In the rows, 128 means zero.
Each named move below is a turn or a mirror, shown by a few rows before and after it. Which moves, in which order, take the first row of each later pair to the second? The first pair is answered.
rapo:
[114 117 121 122 136 125 122 140 147 114 127  91 134 139 134 154 121]  ->  [108 103 128 135 141 127 126 115 116 113 143 107 140 131 132 151 115]
[173 118 142 165 132 154 145 152 132 121 112 171  75  99 159 107 175]  ->  [181 125 139 159 134 152 142 156 133 123 113 170  70 103 158 112 174]
[153 101 135 150 120 158 118 125  96 137 152 178  93 105 134 127 132]  ->  [168 141 122 121 116 148 101 176 164 134 122 139  94 118 125 129 132]
Suz:
[128 133 131 139 103 135 156 127 149  99 122 102 132 164 142 137 135]  ->  [131 133 129 135 105 135 154 124 143 100 120 103 127 161 140 140 132]
[142 132 118 135  92 154 122 158 129 136 145 167  62  98 129 133 123]  ->  [108 111 122 151 101 151 151 117  79 134 160 171  90 113 140 129 120]
[ 89 135 139 104 120 128 146 112 127 115 145  85 167 139 110 146  99]  ->  [113 156 137  96 118 126 125 140 163 119 140  81 142 132 109 154  98]
Teli:
[112 138 153 104 112 110 109 134 137 100 158  70 110 145 135 111 115]  ->  [156 109 146 135 113 114  97 135 109 120 147 138  78 119 151  88 155]
[ 74 120 152 129 142 156 135  98 107 130 173 107 137 116 112 160 117]  ->  [102  98 150 151 143 159 125  97  88 146 161 153 122  98 129 147 140]
[119 127 116 123 125  98 121 150 180 137 114  57 119 151 116 127 112]  ->  [168 100 111 161 129  98 106 150 144 162  94 128  87 122 140 101 158]
pefus:
[135 143 113 129 136 116 141 161 159 134  85 109 136 137 137 123 124]  ->  [133 137 149 115 121 134 117 149 145 128 141 109 109 109 111 154  93]
[106  99 129 148 117 127 135  97  66 117 175 109 148 142 130 140 105]  ->  [135 124  76 158 131 102 145 143 120 128  96  97 154 165 156 102 152]
[ 95 116 121 155 142  94 156 110  91 128 125 138 152 141 144 114 156]  ->  [143 145 114 138 131  92 127 166 152 132  95 140 112 122 140 117 164]
[153 127 121 120 124 125 115 146 136 128 128 137 110 119 131 128 132]  ->  [133 116 130 123 122 133 119 118 110 120 152 137 120 120 126 135 118]
Now pairs of rows:
Each pair is two moves apart.
[148 103 120 156 159 120 137 127 130 116  99 151 115 115 136  71 152]  ->  [131  91 155 146 151 134 123 105 103 115 152 150 107  90 114 102 120] -> pefus then pefus
[115  93 147 140 120 152 111 105  78 121 153 162 128 136 111 161 148]  ->  [ 90 127 113 120 132 133 132 124 130 108 107 102 170 185 116 147 150] -> pefus then Teli
[ 95 124 110 141 150 142 171 126 107 124 110 101 173 158 168  85 110]  ->  [123 138 166 106 118 173 115 149 131 123 172 107 107  99 127 137  64] -> pefus then pefus
[117 126 130 128 134 142 136 113 117 130 130  99 128 135 111 127 113]  ->  [139 123 110 140 137 130 133 134 122 137 104 124 121 134 127 106 140] -> pefus then Teli
[110 118 130 133 104 136 133  89 137 104 152 109 135 129 127 152 109]  ->  [134 117  99 157 116 124 145 102 138 115 103 136 144 138 149 119 151] -> pefus then Teli
[124 105 148 135 162 140 109 112 125 126 132 112 157 133 112 117 102]  ->  [138 103 151 135 158 150 104 119 121 127 139 120 143 121 111 121 100] -> Suz then rapo
[ 83 101 124 131 130 119 133 111  97 140 182 143 142 156 133 130 124]  ->  [105 124  91 124 135  99 134 152 148 143 119 122 146 172 147 103 147] -> pefus then Teli
[ 72 125 133 116 107 110 134 129  95 123 113 122 131 151  93 128 129]  ->  [ 84 131 120 120 111 107 133 142 112 122  84 122 131 160 101 117 144] -> pefus then Suz
[130 121 123 140 132 133 131 135 119 148  97 143 134 127 135 117 155]  ->  [ 96 126 131 130 131 130 142 107 112 139 123 113 153 141 126 128 131] -> Teli then rapo
[170  94 114 166 134 136 131 129 102 162 122 193 105 107 142 106 174]  ->  [ 92 157 139  94 123 133 142 135 165 121 164  65 145 145  92 160  86] -> pefus then Teli
[127  96 155 125 112 158 125  92  94 125 165 142 124 104 119 134 135]  ->  [112 109 109 132 140 138 158 101 118 120 106 107 167 152 144 102 162] -> Teli then pefus
[103  94 111 168 145 126 161  82  75 133 146 153 143 139 144 127 132]  ->  [117 160  88 123 140 104 150 153 183 120  99  83 144 168 131 124 122] -> pefus then Teli
[150 137 111 135 126 151  97 123 116 151 151 146 121 103 133  80 134]  ->  [129 132 104 144 135 151 116 103  96 144 154 141 142 117 134  75 137] -> rapo then Suz
[159 121 108 102 125 117 131 164 179 121  92 115 130 118 139 110 125]  ->  [180 103 128 112 115 129 114 156 155 130 114 153 101  88 134 124 125] -> rapo then Suz
[ 89 107 154 129 131 147 134  75  89 127 189 133 144 112 113 149 101]  ->  [ 76 112 144 129 140 139 151  71  92 125 176 119 162 129 120 141 108] -> Suz then pefus
[ 80 125 117 140 138 136 155  72 124 138 121 102 162 148 135 104 109]  ->  [127 147 151 107 107 151  97 113 176 137 141 112 100 103 105 140  81] -> pefus then pefus
[156 112 138 150 114 128 110 114  93 140 125 186  71  86 147 135 127]  ->  [138 168 131  97 107 120 111 157 182 119 107 100  91 117 125 157  93] -> rapo then Teli
[126 132 101 142 130 136 132 128 127 133 112 133 137 140 140 116 155]  ->  [111 127 115 139 128 136 142 111 111 127 133 126 147 146 137 127 141] -> Teli then rapo
[115 124 116 166 133 107 171  91 105 141 115 147 139 120 157 123 146]  ->  [134 166 108 132 119 106 152 143 177 134  91 104 131 123 145 134 138] -> Teli then pefus
[ 88 125 141 134 128 141 127  97 109 118 148 107 142 129 130 163  93]  ->  [ 76 121 129 136 135 136 132  97 117 116 135  98 152 141 133 156  98] -> Suz then pefus
[127 114  84 158 158  99 147 122 122 124  71 159 160 174 163  68 177]  ->  [114 100 181 123 115 149  98  89  87 117 201 168 107  97 102 148  89] -> pefus then pefus
[101 157  96 102 136 108 148 139 159 115 108  83 152 173 125 130 119]  ->  [ 73 136 123 110 137 117 158 101 109 111 148  89 156 165 118 146  98] -> pefus then Suz
[126  94 126 155 132 126 118 110  83  96 131 127 109 115 127 148 106]  ->  [113 115 102 145 140 106 134 125 116  89  96  90 131 146 133 137 108] -> pefus then Teli
[110 126 149 122 121 142 125 106 121 130 158 102 140 137 118 158  95]  ->  [101 120 134 127 132 133 142 101 116 129 139  99 165 156 127 144 106] -> Suz then pefus
[121 107 149 116 153 147 133  74  90 124 164 149  97 143 135 130 144]  ->  [121 132 106 112 165 122 152 103 135 121 105 115 123 180 153 106 167] -> Teli then pefus
[103 139 125 131 121 125 130 137 147 120 124  81 167 137 122 139  93]  ->  [159 105 131 160 118 134 104 142 114 145 125 168 113  91 131 129 134] -> Teli then pefus
[ 88 120 163 107 121 140 133 103 113 109 174  82 142 128 103 156  89]  ->  [ 77 113 140 120 134 124 156  94 106 113 152  76 168 157 116 135 109] -> Suz then pefus
[129 158  95  79 141  87 120 195 224 129 110 110 131 119 127 174 117]  ->  [126 147  75 105 154  74 146 189 208 137  76 122 158 140 152 142 148] -> Suz then pefus
[ 98 135 132 134 144 116 157 108 109 127 130 108 160 156 137 128 116]  ->  [152 142 121 139 141 112 131 155 150 139  90 134 124 140 146 112 151] -> pefus then Teli
[130 125 128 100 115 152 138 160 227 136 107 128 153 147 132 138 127]  ->  [139  92 167 115  99 177 124 127 171 141 164 182 123 102 121 161 110] -> Teli then pefus
[100 169 116  79 127 122 143 153 184 131 120  87 123 116 118 109 132]  ->  [131 129 151 106 118 146 117 125 113 148 167 160  84  58 113 124 136] -> Teli then pefus
[103 138 129 118 155 134 130 120 138  96 122  96 125 172 119 117 108]  ->  [120 107 131 147 158 140 128 104  93 113 125 147 112 149 137 102 139] -> rapo then Teli
[158 153 160 137  87 110 108 174 194 149 131 149  87  97 130 104  90]  ->  [129 129 117 173 125  83 156 145 154 156  85 157 141 143 170  56 141] -> Suz then pefus
[ 88 121 114 160 141 127 145 100 105 121 136 109 156 166 167 123 126]  ->  [130 145 150 128 108 148  92 144 152 125 167 115  94 115 130 162  95] -> pefus then pefus
[100 133 120 129 167 107 108 126 112 142 103 144 112 151 118 119 206]  ->  [100 161 144  93 143 119  86 147 153 129 129 104  98 136  90 153 166] -> pefus then Teli
[112 122 140 105 131 131 123 109 119 102 165 122 158  95 116 154  88]  ->  [164 144 121 104 127 126 101 163 169 113 114 130 131  87 123 136 116] -> Teli then rapo
[112  99 127 159 134 102  98 137 116 152 148 201 125 114  90 140 129]  ->  [ 66 125 107 145 140  89 127 138 144 132 130 139 176 164  91 139 117] -> Teli then pefus
[103 175 102  87 118 119 149 150 185 107 113  80 156 141 111 144 115]  ->  [121 144  61 128 142 106 165 143 148 124  69 129 163 150 148 104 171] -> rapo then pefus
[156  86  93  92 155 101 125  90  91 139 100 158  93 109 139  92  93]  ->  [129 115  86  68 156  90 139 104 137 123  89  98 123 139 124  97  70] -> Teli then pefus
[146 155 109 134 167 112 137 151 149 134  72  85 145 170 153  99 164]  ->  [122 124 117 153 172 113 158 106  89 135  99 105 169 171 158  92 169] -> Suz then rapo
[121 155 108 126 126 104 128 145 169 147 144  70 136 153 108 119 126]  ->  [ 99 139 129 130 125 115 128 111 134 147 181  77 143 150 101 133 107] -> pefus then Suz
[123  98 127 146 136 122 143  90 103 120 123 149 128 128 140 120 125]  ->  [158 116 138 132 119 130 108 130 140 122 127 151  87 109 123 132 114] -> pefus then pefus
[158 122 142 150 130 138 109 130 101 125 130 171 101  92 137 125 139]  ->  [ 91 145 136 121 133 137 134 109 115 103 152  91 151 136 121 142 102] -> pefus then Teli
[145 117 109  84 167 101 123 138 144  76 110 133 180 154 143 127 163]  ->  [123  96 134  84 162 113 128 102 102  65 160 148 184 139 130 144 138] -> pefus then Suz
[102 137 127 110  96 130 115 182 145 108 123 134 126 141 120 140 116]  ->  [ 94 130 106 124 108 125 134 173 134 109 100 139 148 155 131 121 133] -> Suz then pefus
[162 113 131 125 112 140 103 145 147 138 124 145 100 113 117 132 129]  ->  [110 101 142 130 119 145 128 101 111 123 160 124 134 126 112 144 108] -> pefus then Teli
[113 143 134  91 120 131 123 129 145 114 152  91 132 155 117 144 102]  ->  [ 96 125 129 111 132 128 141 107 116 119 148  98 151 166 129 134 110] -> pefus then rapo
[196 147 117 133 115 134 124 150  80 158 138 174 112  90 106 120 124]  ->  [118 168 109 108 127 121 166 126  88 134 149  88 180 142 104 131  89] -> Teli then pefus
[116 129 171 109 106 155 116 115 108 116 199 130 100  87  95 160  83]  ->  [ 68 118 135 123 132 135 168  88  83 110 174  98 171 142 125 131 100] -> rapo then pefus
[109 131 140 136 121 130 129 120 153 139 160 105 156 138 128 159  99]  ->  [109 118 146 142 118 138 133 115 139 141 169 115 147 128 125 163  96] -> Suz then rapo
[130 146 128  90 115 146 110 143 193 123 145  79 124 125 103 140 102]  ->  [116 136  86 121 142 125 151 127 170 126  90  86 163 162 139 101 144] -> Suz then pefus
[ 84 145 133 110 129 128 149 102 143 108 144  82 162 162 107 140 107]  ->  [163 120 105 154 135 116 126 130 129 140  86 173 117 136 143  96 179] -> pefus then Teli
[ 85 141 136 103 156 145 124 142 121 112 173 113 135 145 114  97  69]  ->  [129 112 121 145 169 143 116 150 101 135 137 181 106 127 143  67 130] -> Teli then pefus
[125 141 102  92 112 113  81 148 170 111 111 103 124 133 124 121 138]  ->  [135 106 122 116 106 133  77 111 102 124 145 162  97  99 123 125 140] -> pefus then Teli
[132 164  83 119 132 145 162 115 158 105 126  83 181 133 141 153 113]  ->  [142 120  90 158 135 153 162  80  88 117 142 148 162 110 158 141 139] -> rapo then Teli
[109 110 144 150 134 143 151 119  86 169 127 150 116 144 110 115 117]  ->  [107 139 117 134 139 126 154 142 136 161  90 120 129 164 110 100 126] -> Teli then pefus
[108 133  76 113 142 129 160 121  98 138 119 131 194 151 181 111 185]  ->  [128 140 143  79 105 166 104 126 103 136 202 140 126  82 131 176 115] -> pefus then pefus
[ 91 122 155  55 108 144 129 123 145 112 106  86 139 160 118 139  84]  ->  [147  84 136 108 124 137 123 122  98 137  74 178 106 135 155  95 151] -> pefus then Teli
[136 150 149 144 121 119 116 137 126 141 130 125 102 121 121  93 141]  ->  [133 144 145 153 125 114 125 129 122 147 124 122 110 129 130  82 151] -> Suz then pefus
[116 103 130 154 143 135 138  92  81 144 135 159 130 110 141 114 144]  ->  [101 152 109 111 136 123 142 132 160 124 112  77 153 150 130 127 118] -> pefus then Teli
[128 108 138 135 131 128 123 113 114 120 140 155 113 111 124 127 127]  ->  [105 127 125 119 141 116 138 115 138 115 129 111 145 143 126 123 116] -> pefus then Teli
[147 123 135 134 132 114 136 154 105 139 154 132  95  88 155 131 121]  ->  [142 122 110 150 146 101 154 157 107 145 129 128 110 110 166 108 142] -> pefus then pefus
